Some points, one per row:
[1.72 0.11 1.47 0.49 0.11 1.55 0.37 0.46 0.43 1.06 0.69 0.63]
[1.52 0.20 0.60 1.49 0.17 0.63 0.63 0.09 0.40 0.63 0.92 0.14]
[0.00 1.72 0.03 1.29 1.72 1.72 1.49 0.00 0.00 0.09 1.72 1.18]
[0.23 1.52 1.21 0.92 1.38 0.60 1.61 0.80 0.75 1.15 1.09 1.49]
[1.44 0.14 1.35 1.06 0.37 0.72 1.38 1.06 0.72 0.57 0.43 0.78]
[0.57 1.49 0.11 0.03 0.20 1.32 0.17 1.12 0.03 1.24 1.58 0.40]
[0.14 0.03 0.09 1.09 1.70 1.70 0.00 1.49 1.72 0.03 0.66 0.03]
[0.06 1.64 0.34 0.98 1.64 0.89 1.70 0.03 0.20 0.11 1.44 1.67]
[0.78 1.47 0.69 1.18 0.72 1.44 0.20 1.38 0.29 1.49 1.61 0.72]
[1.24 0.09 1.70 0.37 1.29 1.12 1.09 0.83 1.67 0.17 0.00 1.15]
[0.95 1.09 1.72 0.17 1.44 1.29 1.72 0.60 1.47 0.26 0.09 1.72]
[1.26 0.26 0.55 1.67 0.89 0.43 1.03 0.66 1.21 1.12 0.98 0.75]
[1.06 0.57 1.38 0.52 0.83 0.52 1.01 0.92 1.09 0.46 0.20 1.01]
[0.03 1.67 0.86 0.00 1.49 0.00 1.29 1.72 1.35 0.32 0.86 1.32]
[0.20 1.58 0.14 0.20 0.66 1.15 0.40 0.52 0.17 1.47 1.70 0.98]
Then 14 other points, each followed by its number:
[1.03 0.75 0.78 0.60 0.14 0.26 1.55 0.78 0.55 0.80 0.23 0.23] 0
[0.40 1.21 1.18 1.52 1.55 1.47 0.49 1.58 1.55 1.44 1.64 1.55] 1
[1.49 0.49 1.44 1.01 0.60 0.78 0.95 0.37 0.60 0.75 0.49 1.03] 2
[0.32 1.35 1.15 0.23 1.12 0.06 1.67 0.98 1.26 0.14 0.03 1.21] 3
[1.64 0.55 1.32 0.32 0.55 1.09 1.21 0.17 0.92 0.52 0.11 0.57] 4
[1.35 0.34 1.52 0.40 1.06 1.38 1.47 0.69 1.15 0.43 0.29 1.12] 5
[0.69 1.38 0.63 0.43 0.29 0.17 0.92 0.75 0.57 0.89 0.63 0.55] 6
[0.11 0.06 0.00 1.32 1.24 0.03 0.26 1.26 1.58 0.06 0.26 0.06] 7
[0.17 1.70 0.89 0.86 1.35 0.69 1.52 0.11 0.37 0.95 1.29 1.61] 8
[1.29 0.52 0.46 1.58 0.95 0.40 0.72 1.21 0.66 1.52 1.01 0.60] 9
[0.63 1.15 0.80 1.12 1.21 0.92 0.32 1.52 0.46 1.18 1.18 1.24] 10
[0.52 1.61 0.43 0.14 1.01 0.83 0.23 1.44 0.26 1.09 1.47 0.86] 11
[0.92 0.69 0.98 0.46 0.32 0.11 1.35 1.03 0.52 0.40 0.17 0.43] 12
[0.83 1.44 0.17 0.11 0.03 1.41 0.09 1.29 0.14 1.35 1.26 0.11] 13
Which of these numbered points is nearest to each point below, looking only along the 5 directions in which the first points spread most? Its number follows each.
[1.41 0.78 0.29 0.29 0.00 1.52 0.06 1.35 0.11 1.70 1.49 0.09] > 13
[1.32 0.66 1.61 0.26 1.26 1.64 1.26 0.49 1.44 0.78 0.78 1.52] > 5
[0.09 0.00 0.06 1.24 1.67 1.67 0.03 1.67 1.64 0.00 0.72 0.00] > 7
[0.55 0.46 1.01 1.21 0.98 0.37 1.15 1.18 1.29 1.03 0.95 0.89] > 12
[1.01 1.06 0.49 0.34 0.23 0.23 0.75 0.57 0.32 0.69 0.80 0.29] > 6
[1.58 0.89 1.24 0.95 0.57 0.95 1.18 0.32 0.80 0.92 0.34 0.92] > 2
[1.15 1.12 0.83 0.72 0.26 0.29 0.86 0.29 0.63 0.55 0.57 0.20] > 0
[1.55 0.37 1.67 0.55 1.03 1.61 1.24 0.55 1.06 0.23 0.55 1.26] > 5
